In the rows, zero is written as 128.
Each path below is one point turned by a fixed rotation once a step. After each direction that follows a path, write how fast that rotation turns it, in degrees each step (0 if it stays still).
Each turn is a multiple of 5 degrees from 10 to 175, or 0.
Each row of a path follows its step; steps can be skipped.
Rotation 1:
step 0: 168	136	125	102	142	115	118	142	112	114	145	133	142	127	155	118	116	116	122	135	128	102	132	133	120	134	150	135	143	112	133	160	102	137	128	99
step 1: 142	148	115	110	110	114	109	145	119	121	164	122	131	112	135	89	116	128	97	108	133	114	123	128	139	132	139	123	117	140	119	144	95	144	123	119
step 2: 104	165	131	125	130	112	107	121	138	123	146	130	123	122	118	92	114	129	101	118	140	128	92	138	152	163	135	126	117	128	116	139	135	136	141	122
step 3: 121	173	141	142	135	132	120	117	137	105	126	141	135	126	125	132	113	114	94	152	130	123	120	157	142	154	144	146	124	106	133	144	153	132	119	128
step 4: 153	139	121	138	98	145	121	116	133	120	128	125	124	141	119	131	130	123	86	160	125	99	130	154	132	121	146	157	113	131	155	142	137	143	118	127
step 5: 141	135	113	128	104	121	136	100	137	128	129	116	117	170	118	122	146	141	115	131	131	83	117	143	134	136	155	120	128	147	147	127	116	137	145	112
step 6: 117	128	126	113	119	100	161	110	134	95	132	132	149	162	125	120	126	136	128	128	125	103	128	131	131	169	156	115	138	121	132	122	106	133	118	120
step 7: 129	117	112	109	115	101	146	145	136	105	144	141	152	143	121	127	98	139	125	133	107	125	112	115	130	147	158	155	118	115	131	147	121	139	104	145
step 8: 133	151	104	113	113	111	123	135	132	132	155	139	126	132	104	145	104	131	122	116	115	138	109	108	134	119	169	144	98	118	147	146	125	123	148	129
step 9: 126	155	124	121	109	104	132	110	119	105	144	131	136	109	117	140	133	108	124	117	135	135	120	131	122	137	148	138	93	116	151	114	134	124	171	103
Directions:
123	128	121	124	127	137	120	125	132	140	124	131	118	139	120	124	124	129	135	127	133	132	117	124	132	131	132	116	126	132	132	134	130	124	138	123 | 115
116	131	116	122	134	127	129	138	127	130	137	137	129	119	119	130	136	130	125	120	136	133	123	132	128	128	132	131	130	121	123	131	124	134	126	138 | 60
123	122	131	121	118	139	131	124	124	124	129	130	130	124	116	123	126	120	119	133	132	137	139	124	130	131	125	122	123	125	134	123	118	126	121	123 | 140
123	128	124	128	122	128	138	129	126	133	128	115	129	129	137	127	128	121	119	120	131	124	125	127	121	132	127	113	122	125	121	119	132	140	136	129 | 90
Rotation 2:
step 0: 105	111	140	137	128	108	114	125	161	145	117	139	97	131	163	104	111	135	141	119	108	150	104	133	102	146	144	121	146	132	123	145	141	117	108	124
step 1: 121	103	161	106	156	104	124	127	105	130	122	133	123	132	100	113	111	112	131	141	125	132	113	141	116	141	135	146	137	89	100	137	110	130	125	99
step 2: 112	106	116	141	143	118	124	143	123	167	106	125	175	136	130	107	102	114	152	128	127	120	147	139	109	163	116	127	126	134	125	116	135	110	119	131
step 3: 116	134	148	124	143	107	117	132	169	129	154	164	140	129	115	149	123	121	155	101	114	128	140	124	123	131	125	134	138	115	89	111	129	105	108	134
step 4: 166	131	139	126	125	104	109	127	143	138	100	130	122	150	154	109	111	108	127	144	131	137	136	134	146	129	140	153	111	128	91	119	142	98	119	108
step 5: 148	107	128	135	147	111	132	126	145	139	146	127	133	151	142	142	133	103	123	98	112	119	130	156	115	162	128	129	102	104	139	113	119	138	132	88
step 6: 127	114	136	162	126	152	109	117	120	131	137	144	132	155	144	120	142	128	122	120	109	148	136	136	89	146	100	152	150	134	96	126	140	105	136	117
step 7: 138	124	152	133	104	100	99	132	146	97	143	118	126	144	123	121	84	110	124	121	134	108	127	138	113	151	109	133	130	107	120	148	113	107	145	139
step 8: 156	100	110	145	140	130	126	95	135	135	122	120	106	116	135	130	81	133	168	125	126	150	131	139	119	160	126	121	125	134	103	122	121	132	133	121
step 9: 101	113	124	117	140	112	106	115	153	138	100	133	126	137	150	137	129	119	127	117	90	114	97	140	106	140	141	122	154	105	97	132	120	132	147	130
Directions:
123	130	123	127	128	122	131	135	144	123	123	124	129	131	136	123	125	128	127	122	129	119	134	122	119	129	130	128	124	117	144	136	134	129	127	130 | 155
126	133	133	131	129	122	130	135	129	124	136	115	141	128	117	128	131	131	129	129	134	129	140	129	118	130	122	125	139	137	125	127	133	123	135	131 | 85
124	136	130	125	143	141	125	123	128	125	133	123	139	132	139	129	130	138	134	126	123	127	117	129	123	131	128	122	119	129	127	124	129	123	127	133 | 115
126	131	129	119	127	131	134	128	134	132	114	131	140	127	129	143	128	125	132	126	127	132	140	124	136	129	139	126	126	125	120	127	126	126	137	133 | 55
134	128	123	131	139	122	128	117	132	126	120	130	127	125	120	122	130	126	132	121	126	108	126	119	133	125	125	127	129	139	122	125	129	127	131	132 | 65
123	125	123	123	129	123	118	136	130	121	129	136	131	126	132	115	127	126	131	117	133	137	127	129	131	136	124	127	123	130	117	126	131	134	140	120 | 0
Rotation 3:
step 0: 148	151	153	121	140	115	124	127	137	120	115	141	147	101	144	136	165	140	136	103	154	103	133	121	114	163	104	140	152	108	114	141	105	85	102	134
step 1: 128	171	145	182	159	138	120	138	121	137	146	114	140	117	149	120	138	128	123	119	128	115	126	109	147	110	137	112	97	139	93	96	149	149	115	137
step 2: 96	125	143	131	129	135	100	150	128	125	95	124	115	162	128	103	113	143	104	148	134	104	100	146	157	127	79	127	126	131	122	137	105	152	139	101
step 3: 106	139	148	115	133	130	122	107	121	121	155	143	104	137	118	132	115	108	133	155	172	140	129	125	104	183	131	121	159	164	138	101	132	130	113	114
step 4: 146	115	110	159	162	100	129	124	108	143	147	128	87	102	163	118	123	111	130	114	147	106	115	122	132	109	136	155	153	122	144	159	127	111	101	121
step 5: 103	129	107	135	127	125	172	148	127	183	149	111	141	154	126	134	114	153	151	138	118	118	135	137	143	106	129	126	104	126	145	104	131	150	96	106
step 6: 85	107	133	131	93	112	129	112	122	129	114	98	148	141	115	167	109	109	117	129	123	112	94	148	127	134	124	133	161	117	145	114	101	106	159	138
step 7: 126	119	93	119	146	119	159	127	122	115	152	125	137	146	119	88	128	100	137	137	132	158	122	88	106	141	153	139	153	126	96	115	132	100	143	154
step 8: 135	114	114	147	137	136	154	155	155	130	135	142	116	101	120	125	138	164	137	154	96	91	122	134	128	129	139	136	124	122	129	180	121	126	128	173
step 9: 105	143	132	111	85	128	130	143	125	132	108	123	166	121	150	124	131	182	146	103	125	116	133	156	96	134	142	125	135	142	106	100	154	142	123	134
Directions:
133	137	130	131	125	119	122	137	135	126	125	134	128	118	130	118	132	127	121	124	139	126	128	133	136	141	126	120	117	127	127	124	131	130	133	126 | 35
127	135	130	127	127	121	132	125	139	138	135	126	136	129	119	130	134	123	125	126	129	131	131	126	135	117	122	129	127	122	127	123	119	111	132	133 | 55
124	129	126	123	120	124	129	124	114	123	129	133	132	131	119	127	143	117	125	130	136	124	128	116	130	133	131	123	133	129	130	140	130	125	124	126 | 100
123	122	121	125	124	135	124	129	137	131	128	137	131	140	129	127	128	131	122	125	122	128	128	130	138	136	124	129	122	131	136	131	125	128	111	139 | 120
134	126	124	132	128	132	132	136	127	130	124	120	121	124	112	124	132	137	126	133	122	125	127	129	145	120	127	126	133	132	126	128	140	129	124	125 | 110
130	122	113	126	138	124	116	129	126	130	132	127	131	130	124	115	123	127	127	125	122	121	128	120	124	120	131	122	118	134	125	131	121	126	130	120 | 125
130	120	138	131	116	130	115	136	126	128	128	122	120	129	127	119	132	120	130	126	129	125	119	138	123	119	134	133	127	121	127	130	125	123	121	133 | 160
Rotation 4:
step 0: 110	145	118	126	124	121	137	142	136	111	142	122	121	145	133	114	144	103	110	133	150	160	124	165	135	99	90	110	148	134	148	163	148	137	146	148
step 1: 99	98	133	132	117	105	138	100	106	124	136	106	120	169	140	144	129	161	126	107	121	129	156	90	136	121	121	113	135	124	144	141	135	144	129	151
step 2: 135	144	140	133	125	141	138	144	125	113	120	127	105	130	152	128	120	162	153	112	134	155	139	144	140	116	173	132	88	154	133	163	133	127	109	133
step 3: 110	125	120	130	142	139	170	135	130	128	157	129	146	114	150	111	92	152	161	137	102	124	129	131	105	141	148	107	150	106	130	123	149	107	132	111
step 4: 142	114	142	97	133	135	112	101	136	138	134	142	128	97	132	128	121	91	121	136	119	131	148	134	111	122	144	107	109	155	124	117	188	119	129	143
step 5: 156	113	151	149	92	134	126	106	132	149	125	130	113	112	105	134	118	113	151	151	118	142	110	102	108	144	136	152	137	96	165	126	128	136	127	143
step 6: 103	113	114	135	107	118	132	169	159	126	125	124	128	132	127	119	144	87	134	159	156	140	121	140	138	160	112	144	93	122	125	136	146	133	108	132
step 7: 126	113	131	124	124	132	149	131	118	143	122	119	132	163	138	132	145	131	136	127	152	124	131	103	140	125	117	102	118	106	140	59	126	159	128	103
step 8: 156	121	125	103	139	151	123	135	105	144	117	133	97	141	152	147	151	128	110	147	113	134	114	149	151	138	144	127	104	136	108	153	114	155	133	93
step 9: 102	149	113	105	110	119	108	120	123	126	119	141	130	126	156	99	129	146	158	152	119	135	91	118	118	119	124	113	170	118	116	134	110	135	153	104
Directions:
130	132	126	135	137	128	123	124	125	125	130	126	122	120	127	118	108	125	129	130	127	122	130	128	117	138	131	133	122	132	131	121	132	131	123	135 | 45
131	129	123	121	133	124	129	113	132	143	133	120	121	125	122	128	130	127	127	124	136	121	141	125	139	128	130	117	130	128	128	125	129	130	123	130 | 115
124	127	127	132	119	119	120	120	133	127	119	125	127	133	130	127	126	137	140	135	132	124	128	124	138	127	121	141	122	128	128	132	130	118	123	135 | 85
126	135	132	126	119	128	118	129	130	115	132	125	123	122	123	118	128	123	130	126	135	138	133	118	132	120	133	124	122	135	124	123	127	126	136	117 | 155
135	134	127	134	132	133	128	126	128	126	131	127	115	129	118	137	122	129	130	136	124	135	126	135	127	116	126	125	122	114	125	133	123	126	117	122 | 125
Rotation 5:
step 0: 128	129	122	131	109	134	134	138	149	118	89	145	116	133	157	128	101	122	149	107	121	93	164	163	108	105	145	99	138	114	147	126	137	136	119	111
step 1: 104	117	130	145	140	124	106	164	127	123	120	145	116	95	132	123	136	130	92	141	150	111	138	100	137	102	99	161	140	98	132	129	136	113	127	157
step 2: 127	142	131	149	180	116	119	79	135	134	124	138	132	144	130	129	162	129	107	118	136	120	110	117	91	131	134	132	117	169	140	114	141	121	118	113
step 3: 166	135	128	106	120	155	109	132	123	124	108	136	135	145	123	153	92	112	136	127	137	137	126	126	122	116	169	146	146	130	156	175	133	141	107	123
step 4: 103	102	119	109	161	115	130	141	125	156	135	117	118	137	119	87	121	134	128	106	150	148	136	129	142	111	107	155	117	99	125	148	121	167	147	138
step 5: 131	139	135	144	143	126	146	120	114	149	107	104	137	140	137	108	158	142	161	102	91	117	135	147	130	105	141	140	115	143	132	116	144	77	116	132
step 6: 158	112	123	135	97	153	130	151	103	129	131	148	140	116	139	122	99	114	101	121	124	84	149	143	87	105	126	115	139	126	150	122	139	144	127	134
step 7: 78	104	133	135	152	121	120	121	142	109	120	135	118	118	107	150	105	119	96	121	136	123	144	116	131	115	96	175	116	151	114	129	123	120	138	143
step 8: 151	141	159	166	142	126	123	79	135	157	135	126	112	153	135	144	157	118	123	125	138	110	123	146	130	146	160	155	124	123	131	142	142	123	118	109
step 9: 135	127	136	117	100	134	136	171	125	149	116	125	131	163	98	133	109	116	123	120	138	147	102	119	130	105	138	126	153	133	175	134	152	161	128	123
Directions:
121	127	132	122	127	131	138	129	117	131	118	141	137	129	118	130	131	133	127	135	135	127	128	123	126	129	124	132	127	118	134	126	117	130	139	129 | 130
126	124	124	133	126	132	139	136	121	125	119	128	115	121	135	123	141	132	121	128	123	132	118	129	127	116	128	120	131	127	130	124	132	126	127	131 | 80
123	135	122	112	125	126	124	126	126	131	130	124	122	122	127	132	135	132	124	142	121	124	137	131	133	133	134	125	122	134	132	127	138	134	135	131 | 0
124	116	137	139	127	135	115	127	138	126	127	138	126	120	120	131	130	131	126	138	130	127	132	133	125	125	132	128	127	129	129	116	133	126	127	121 | 60
122	125	134	126	130	129	133	117	125	121	128	123	133	118	133	133	127	117	117	131	122	124	125	111	119	128	132	132	128	125	123	131	132	131	122	122 | 70
129	143	130	119	117	135	125	121	130	121	132	122	122	123	120	125	127	124	126	122	135	128	127	133	124	113	127	129	127	128	133	120	118	129	126	124 | 115
137	124	128	124	133	128	130	114	133	128	118	122	130	130	127	141	131	142	124	115	125	124	128	128	132	129	133	122	124	122	124	121	128	123	130	130 | 130
127	121	137	136	117	136	138	126	119	133	137	122	125	134	120	133	125	123	118	122	120	130	131	136	134	131	128	133	123	135	126	127	128	129	133	131 | 25
Rotation 6:
step 0: 153	144	122	108	159	145	144	109	106	133	99	135	115	74	144	124	104	121	153	118	163	124	128	128	152	113	108	137	129	126	124	130	135	134	108	103
step 1: 151	112	111	93	149	120	130	143	124	155	153	159	129	108	151	129	128	128	124	100	117	135	120	129	146	128	126	78	132	115	108	165	103	127	128	137
step 2: 158	130	125	114	133	123	111	155	88	97	152	109	135	113	126	131	127	124	131	115	131	125	154	117	119	122	115	126	140	98	159	128	107	134	143	182
step 3: 145	130	119	154	126	118	159	123	106	115	115	149	106	144	139	115	108	145	125	154	100	151	143	154	120	132	114	142	114	92	152	142	104	94	144	138
step 4: 79	152	149	133	131	100	121	126	92	142	85	129	119	107	127	132	138	129	109	123	121	146	163	135	104	115	152	120	131	116	111	133	110	117	149	119
step 5: 96	122	80	138	146	156	127	108	105	135	125	85	107	145	124	117	140	161	118	91	128	143	137	129	145	120	127	138	147	126	109	127	115	130	131	113
step 6: 137	108	103	155	133	146	138	170	122	150	137	120	151	115	107	136	117	113	123	112	117	160	138	111	155	106	157	126	123	111	134	111	155	116	137	95
step 7: 115	109	131	99	122	169	134	145	79	154	144	120	120	118	136	137	135	112	152	155	146	133	101	141	127	147	150	121	129	132	166	115	127	111	133	117
step 8: 146	105	152	120	172	143	146	124	104	135	117	163	138	96	155	129	128	164	115	130	166	132	112	127	136	115	121	159	119	139	130	117	130	126	139	140
step 9: 118	163	112	108	137	133	111	125	119	148	129	158	139	128	149	136	100	145	135	117	150	146	128	112	155	128	117	89	109	123	118	158	140	108	141	171
Directions:
127	136	122	124	116	137	135	122	124	123	134	122	124	124	137	123	133	137	128	138	119	132	126	125	131	135	129	119	130	132	123	133	135	122	122	132 | 175
114	134	128	121	124	127	128	142	127	138	127	121	125	125	127	135	127	118	132	125	130	121	132	129	121	134	126	125	132	134	125	124	129	123	128	143 | 140
142	140	117	122	135	124	119	131	127	134	134	133	132	127	136	133	130	134	129	133	125	126	125	140	120	126	136	132	126	133	131	122	129	132	133	133 | 55
138	116	132	119	128	129	131	136	130	131	133	114	128	122	132	130	130	120	129	124	122	127	129	139	137	124	128	129	134	133	133	140	133	131	129	121 | 65
